0: [8 4 4 3 4 4 4 5 4 4 4 3 4 5 4 5]
1: [6 3 2 5 7 4 6 3 6 4 3 7 3 4 4 5]
2: [5 5 9 4 4 8 3 4 2 3 8 1 6 2 5 1]
3: [5 5 5 3 3 6 5 5 4 6 4 2 7 6 6 4]
4: [6 2 4 6 5 7 5 4 5 5 7 6 5 5 4 2]
5: [1 5 1 3 1 0 4 7 9 4 0 3 6 5 5 6]
6: [9 4 4 4 5 1 2 4 8 3 3 6 0 0 6 3]
7: [7 5 4 5 6 3 6 3 4 5 3 6 2 6 6 9]
8: [4 3 6 1 4 6 6 5 4 6 5 3 7 5 7 2]
9: [6 6 3 5 4 5 3 4 6 2 4 3 5 0 4 3]
10: [6 7 3 5 3 5 3 4 6 1 3 4 5 1 4 2]
11: [8 2 5 1 4 7 5 4 2 5 4 4 4 2 7 4]
12: [1 3 6 5 4 2 2 6 3 6 8 5 7 6 4 0]
13: [0 7 3 7 4 6 4 5 2 5 5 7 7 7 2 4]
14: [4 4 5 6 5 6 5 5 5 6 5 4 5 6 5 5]
15: [4 7 6 4 3 9 5 5 1 3 7 2 8 5 4 1]
16: [6 3 4 6 6 7 5 4 4 5 7 5 5 5 4 3]

[2 4 4 2 3 1 5 7 7 5 2 3 5 8 5 6] 5
[4 3 2 5 5 4 5 4 5 4 3 6 4 5 4 6] 1
[9 3 7 6 7 2 1 3 7 2 6 6 1 0 3 7] 6
[7 4 1 4 4 2 4 4 4 5 4 5 6 5 5 4] 0
[7 4 5 5 4 0 1 4 8 2 4 5 0 0 5 4] 6
[3 6 5 6 5 4 4 4 6 6 4 3 4 6 4 6] 14
[6 5 4 1 2 9 6 5 3 4 2 1 7 4 7 5] 3
[1 6 0 4 1 0 4 7 9 5 0 4 5 5 6 6] 5
[5 5 5 4 4 6 4 3 0 4 5 5 6 3 4 3] 16
[5 5 6 6 5 5 4 4 6 4 5 4 3 3 3 6] 14
[7 4 3 6 7 4 7 3 5 5 4 7 1 7 5 9] 7
[4 3 3 5 5 4 6 4 5 5 2 7 5 5 4 5] 1
[0 3 2 4 2 1 5 7 3 8 5 6 7 9 4 2] 12
[5 3 3 3 3 0 3 5 8 3 2 5 3 2 6 3] 6
[4 4 5 3 2 6 5 6 4 6 3 2 7 6 6 4] 3
[0 4 3 5 3 2 6 6 7 7 1 4 6 9 5 8] 5
[9 2 7 6 8 2 2 2 7 1 6 6 1 0 4 7] 6
